In the data rows, 128 means zero.
Here are some points, each followed by its number:
149 118 121 97 139 156 154 139 93 142 144 136 134 158 124 130 0
152 128 125 174 84 100 132 164 140 116 96 110 120 117 108 91 1
159 125 125 183 84 100 129 170 139 116 90 108 118 124 103 83 2
133 119 138 178 110 157 109 147 170 125 106 122 129 98 124 100 3
157 117 120 96 139 164 162 146 79 139 144 131 137 166 117 126 4
173 101 118 112 130 171 174 170 76 149 109 125 137 179 112 119 5
42 133 147 145 171 128 70 62 204 133 138 131 139 89 165 178 6
33 126 166 135 201 132 58 43 229 150 167 154 151 70 188 186 7
125 192 100 54 101 97 136 100 67 94 131 126 96 124 118 147 8
145 127 83 168 97 99 123 155 151 121 101 118 121 110 113 98 9
158 115 126 181 92 127 141 178 122 130 88 100 124 148 102 92 10
146 120 109 172 108 114 131 117 147 128 107 114 128 125 113 104 11
67 126 153 157 158 115 79 83 213 136 133 138 142 82 162 156 12
139 115 130 165 110 126 129 153 143 133 108 116 131 129 117 106 13
160 99 122 102 142 164 166 152 90 150 146 131 143 170 121 121 14
114 198 96 65 105 93 125 88 78 89 126 125 96 117 122 154 15
145 108 130 105 152 162 151 140 104 147 155 136 139 157 128 130 16
150 111 119 99 138 160 165 148 79 140 137 124 134 168 114 130 17
142 121 133 174 108 106 123 149 151 122 104 121 128 117 118 102 18
146 106 132 107 158 164 153 137 108 152 158 143 147 154 135 126 19
141 110 134 181 112 128 123 163 152 134 103 110 131 131 114 103 20
14 154 137 135 154 126 75 68 183 127 127 113 132 108 148 185 21
154 101 132 105 151 169 160 145 95 151 155 142 143 156 130 120 22
157 112 120 101 139 165 164 145 85 145 145 132 135 170 118 126 23
143 117 125 96 144 156 152 134 96 139 145 144 135 145 127 130 24
154 106 128 95 151 161 157 139 96 145 155 145 138 155 131 126 25
111 197 100 48 104 97 128 60 76 87 133 135 95 118 125 154 26
148 132 132 175 97 93 119 150 151 118 97 117 121 109 111 103 27
137 112 114 78 124 119 142 118 90 116 143 143 119 129 128 89 28
125 175 105 102 110 105 134 95 80 101 135 138 107 122 130 141 29
157 103 126 97 148 162 162 142 93 145 153 141 138 163 126 123 30
131 216 80 49 79 89 138 101 39 75 113 115 84 134 106 146 31
149 110 120 101 138 166 160 145 92 143 140 126 138 163 123 125 32
162 121 109 92 125 161 169 157 62 137 151 123 128 176 109 121 33
145 124 133 185 92 96 117 160 157 119 94 113 122 109 115 92 34
152 123 128 183 89 99 123 165 149 117 95 111 121 114 106 90 35
143 114 99 115 137 155 147 139 105 141 134 128 137 155 123 129 36
152 113 133 182 94 113 132 168 144 122 94 108 120 129 108 88 37
154 102 125 99 148 168 166 152 88 147 151 138 139 163 123 121 38
157 113 124 137 95 120 135 173 129 121 97 100 123 143 105 95 39
144 119 132 187 100 99 119 156 161 122 98 118 123 111 116 93 40
150 108 129 91 153 159 161 136 97 148 158 149 143 150 137 126 41
134 185 97 57 106 104 136 102 65 95 159 130 100 127 118 147 42
114 213 93 51 94 87 127 84 62 80 123 118 87 117 116 155 43
155 97 128 110 145 170 158 148 100 146 148 137 142 160 127 124 44
37 153 143 129 162 127 70 57 185 128 135 123 132 104 162 193 45
153 127 129 178 86 97 130 163 145 118 91 109 113 114 106 89 46
133 173 105 63 116 115 140 108 78 104 141 139 109 126 126 142 47
148 120 125 105 133 157 154 142 94 136 142 128 129 153 121 128 48
152 115 122 104 137 161 157 146 88 140 142 131 133 165 120 126 49
143 124 132 184 93 94 117 158 163 118 97 114 119 106 116 93 50
139 113 125 100 147 159 150 133 103 140 147 137 137 151 130 133 51
144 109 134 179 111 128 127 162 146 134 102 109 127 133 111 99 52
117 173 114 62 135 106 127 84 98 105 151 150 113 110 139 155 53
123 175 110 66 116 103 135 100 84 101 139 136 109 119 127 144 54
159 119 125 182 85 101 131 171 135 115 87 107 117 122 101 87 55
125 177 105 56 120 105 150 94 79 105 142 138 106 119 130 146 56
50 129 158 130 182 117 70 60 215 136 155 151 144 70 181 172 57
147 114 124 106 130 154 151 141 100 157 134 128 137 162 121 127 58
162 114 128 188 86 116 136 180 130 122 85 104 121 144 99 84 59
180 102 116 106 125 177 177 169 65 143 133 123 135 186 105 114 60
165 105 120 103 136 171 166 192 77 141 139 125 133 180 113 122 61
49 69 178 93 233 94 65 23 248 149 226 226 171 5 234 168 62
148 107 129 99 145 166 158 145 92 144 146 137 142 160 125 126 63
60 105 167 162 180 107 71 77 241 145 160 157 154 60 181 149 64
142 175 100 63 108 109 148 107 59 103 136 133 108 140 117 143 65
124 181 104 61 111 101 133 117 79 100 140 136 106 120 131 151 66
155 94 132 106 155 168 158 145 101 149 154 143 148 157 132 119 67
149 125 127 166 101 118 136 159 130 123 101 111 123 136 110 96 68
137 130 130 175 96 84 111 150 158 117 100 116 122 97 121 101 69
156 119 136 179 94 115 130 170 142 124 97 106 125 135 107 92 70
130 187 103 67 106 101 130 100 74 94 133 131 102 128 121 143 71
152 101 129 101 150 162 154 142 91 146 155 107 145 158 128 127 72
131 188 98 65 102 96 132 97 71 93 130 132 104 123 121 145 73
41 162 158 133 182 119 67 55 213 137 157 153 108 76 178 177 74
69 8 196 146 255 245 106 101 228 221 220 179 208 136 205 177 75
27 172 133 109 161 133 67 43 168 122 130 109 121 115 153 213 76
148 105 131 103 143 163 154 141 97 147 144 135 138 156 129 129 77
50 117 163 153 179 119 68 69 226 145 150 154 150 70 177 163 78
30 139 151 132 175 130 66 57 206 135 143 132 137 99 172 194 79
149 119 121 107 131 155 152 142 92 135 137 125 128 159 119 126 80
148 106 125 96 146 161 163 144 88 144 159 144 165 156 130 128 81
159 121 122 176 90 120 137 175 131 119 90 105 123 139 95 91 82
107 220 84 52 87 83 124 81 60 78 118 116 83 118 110 162 83
141 118 128 92 147 152 148 131 94 138 152 143 136 141 130 131 84
3 129 161 117 212 155 56 28 217 152 170 146 152 91 194 223 85
53 115 165 156 184 115 63 65 236 143 157 157 153 61 188 165 86
58 102 172 165 184 111 69 77 247 147 156 161 158 53 185 145 87
New points follow, each followed by the numbers of its three nearest points above, nearest first.
144 138 124 162 110 145 136 164 123 137 108 103 130 158 106 114 68 13 10
138 122 130 93 147 143 141 118 111 136 152 151 137 130 140 135 84 24 51
170 116 123 184 85 127 151 182 114 130 87 96 123 154 93 88 10 59 82
155 118 122 165 92 118 137 167 131 120 95 113 123 135 108 97 68 82 70
33 118 172 141 196 128 61 52 238 145 168 163 154 63 190 175 7 86 78
149 201 79 57 79 96 152 120 31 85 112 111 86 148 98 133 31 8 65
0 250 99 0 178 147 60 0 94 91 158 109 93 134 162 255 76 26 45
145 116 135 172 102 114 124 155 148 126 107 114 123 122 117 104 18 13 52
150 110 125 171 105 146 140 177 118 135 94 97 126 160 102 109 10 82 68
124 174 112 65 124 107 133 90 96 104 152 140 117 111 136 148 53 54 56
56 120 157 148 172 114 69 75 219 140 151 151 144 73 179 162 78 57 86
142 109 136 183 111 121 120 163 153 130 105 117 134 126 117 104 20 52 13
85 142 139 149 132 97 88 97 183 118 127 130 129 86 150 140 12 6 45
152 105 127 98 147 163 160 133 99 142 154 143 136 153 128 132 25 30 77
131 188 97 52 108 100 142 96 65 94 131 128 98 127 119 149 8 73 71
52 120 170 138 193 103 64 57 237 141 167 170 156 49 189 162 86 64 78
177 105 119 104 127 176 179 171 62 144 136 116 136 189 109 116 60 5 61
143 90 143 109 164 163 146 134 122 157 161 153 151 137 143 127 19 67 16
127 179 108 68 116 104 134 94 81 102 135 135 109 121 129 148 54 56 71
71 116 162 159 170 106 76 82 228 137 153 158 146 56 175 144 64 87 78
120 166 112 58 129 106 136 94 90 107 150 152 114 114 136 147 53 54 56
150 112 129 169 104 132 133 115 134 131 99 107 123 143 108 105 11 13 68
11 129 159 118 207 148 57 29 222 148 165 144 149 94 194 213 85 7 79
37 140 149 130 176 131 67 49 201 133 147 137 140 92 173 192 79 6 45
60 9 194 143 255 242 105 90 238 222 215 179 209 139 207 184 75 85 7
68 0 199 149 255 254 108 99 235 226 220 177 215 142 203 184 75 85 7
157 114 115 107 129 164 161 154 81 139 126 120 129 172 111 130 17 49 23
21 30 194 135 255 244 83 63 246 217 217 174 210 133 219 214 75 85 7
46 136 151 140 165 121 68 70 201 133 141 135 138 92 169 178 6 79 45
104 240 78 50 69 69 118 74 45 66 102 100 71 125 106 166 83 43 31
134 127 131 173 98 91 116 148 157 116 105 116 122 104 121 100 69 27 50
133 104 139 99 164 160 141 123 122 151 167 157 153 136 149 136 19 41 16
75 121 159 157 166 107 80 87 216 132 145 151 148 65 171 145 12 78 64
163 167 94 63 105 122 162 133 41 103 132 121 107 157 104 128 65 47 42
112 244 76 47 71 74 124 75 40 66 102 105 71 124 105 161 83 31 43
64 109 165 158 176 102 72 81 232 135 153 161 144 56 176 149 64 87 86
144 172 102 61 108 107 143 110 64 103 131 133 107 132 120 134 65 47 71
180 114 112 91 123 176 183 169 53 143 134 118 129 194 100 122 60 33 5
141 114 140 180 110 107 120 151 158 120 110 120 129 115 119 99 18 40 50
48 117 170 142 194 111 67 62 237 144 161 163 154 54 192 165 86 78 64
16 147 150 116 185 139 65 36 195 139 152 132 137 99 174 208 79 45 85
122 113 140 169 124 132 117 139 158 136 115 127 133 128 130 120 13 20 18
132 200 89 55 88 94 142 97 50 85 118 119 91 136 108 143 31 8 43
46 110 172 155 191 117 62 68 238 146 161 160 152 62 185 165 86 78 64
12 211 118 24 176 117 74 0 135 104 174 150 114 88 176 233 76 45 74
136 108 129 178 155 158 154 127 110 151 163 147 145 142 138 131 19 16 44
146 145 114 66 132 131 151 117 74 123 150 145 124 138 130 136 47 84 65
132 117 136 172 121 111 119 149 164 128 110 121 133 109 124 105 18 40 13
139 116 136 173 109 112 120 150 154 128 111 123 127 117 119 105 18 13 40
141 113 128 104 144 157 150 134 102 139 143 135 137 153 125 129 51 24 77
46 115 164 149 193 110 63 54 240 146 169 163 154 56 193 167 86 78 64
150 117 121 98 139 152 154 136 91 140 142 137 131 155 128 128 0 24 48
143 144 86 169 82 84 116 149 140 103 90 107 109 107 106 98 9 1 46
145 163 104 66 112 121 152 120 59 106 133 134 111 144 116 137 65 47 71
143 109 132 168 113 140 133 164 139 131 104 102 128 148 108 109 52 20 13
146 113 133 177 109 118 130 166 142 130 100 111 125 131 110 103 52 20 70
144 131 131 165 95 100 122 149 146 117 101 116 117 114 115 102 27 18 1
154 114 129 171 98 138 137 174 124 130 95 99 125 158 100 100 10 82 68
123 157 119 63 142 115 129 92 100 113 158 155 121 115 144 148 53 54 56
147 114 123 159 108 133 132 158 123 129 104 109 123 150 108 109 68 13 52
87 126 156 164 148 98 86 100 209 133 137 143 139 73 155 136 12 64 78
145 95 133 104 161 165 150 136 120 150 158 151 146 146 138 126 19 67 16
146 165 102 66 104 117 154 118 59 102 122 124 107 142 113 132 65 47 71
12 210 119 19 179 112 75 0 134 103 170 151 114 93 180 237 76 45 74
44 125 156 148 173 125 67 69 210 134 144 140 143 87 172 178 6 57 79
143 117 125 93 151 149 151 126 99 137 153 143 138 145 136 135 84 24 51
112 180 111 59 130 102 124 80 95 103 148 144 112 109 143 154 53 54 56
47 136 156 147 166 122 73 66 200 132 139 131 137 94 164 175 6 79 45
133 197 93 56 95 97 142 96 56 89 125 121 93 132 115 145 8 73 71
75 138 143 150 146 105 87 86 193 121 127 138 132 86 153 152 12 6 45
151 114 120 94 144 158 157 138 89 145 148 137 136 158 124 128 0 63 30
126 113 140 170 127 117 117 140 166 134 120 131 133 108 130 111 18 13 3
48 132 153 152 165 124 71 73 208 131 140 130 137 97 160 170 6 12 79
67 124 155 151 162 111 76 82 210 133 139 145 131 73 165 153 12 78 6
140 101 136 106 155 165 152 134 113 149 155 142 144 150 136 133 19 16 51
133 157 114 66 176 120 143 102 80 116 151 147 119 128 132 143 53 47 56
141 163 108 60 126 118 146 105 77 107 147 142 114 134 129 142 47 56 65
101 241 79 44 79 73 119 68 48 70 105 105 73 128 106 227 83 43 31
142 117 128 109 138 157 148 130 104 140 144 131 136 154 130 128 51 48 77
139 179 97 68 99 104 148 111 61 95 127 128 103 139 110 133 65 71 73
53 110 164 158 182 126 68 75 231 143 148 144 149 76 177 161 78 86 64
138 111 133 169 120 131 122 152 151 127 114 120 129 126 120 112 13 20 52
53 143 146 146 155 120 72 72 197 129 130 125 132 94 158 176 6 45 12
67 138 147 141 155 110 80 79 197 127 137 139 134 80 159 159 12 6 57
151 174 98 60 107 117 151 117 56 101 133 131 105 142 113 135 65 47 42
133 167 105 64 123 115 147 107 81 112 144 143 114 126 127 142 47 56 54
100 255 66 36 66 66 121 62 34 52 95 93 64 131 102 171 83 31 43
35 156 141 123 165 129 68 57 181 123 128 118 129 107 155 194 45 21 76
70 126 150 151 159 107 77 85 204 130 137 139 138 79 163 152 12 6 78
123 200 96 54 100 92 132 89 63 91 128 126 93 126 117 151 8 15 73
59 122 157 156 162 116 73 83 215 133 141 143 141 75 165 155 12 78 6
143 106 129 175 107 140 134 166 136 137 99 104 128 153 104 110 52 20 13
155 116 126 173 181 122 135 168 124 126 98 106 123 144 104 100 52 20 13
139 111 129 102 142 154 150 132 103 142 145 133 138 150 127 132 51 24 77
167 151 103 69 114 137 169 136 51 119 136 132 117 162 110 127 33 65 4
149 113 128 165 105 143 136 165 122 134 101 103 129 154 103 79 10 68 82
32 114 166 143 196 130 61 56 236 147 161 155 156 66 187 182 7 86 78
136 113 135 218 116 123 122 205 158 128 108 120 134 123 124 104 20 52 40
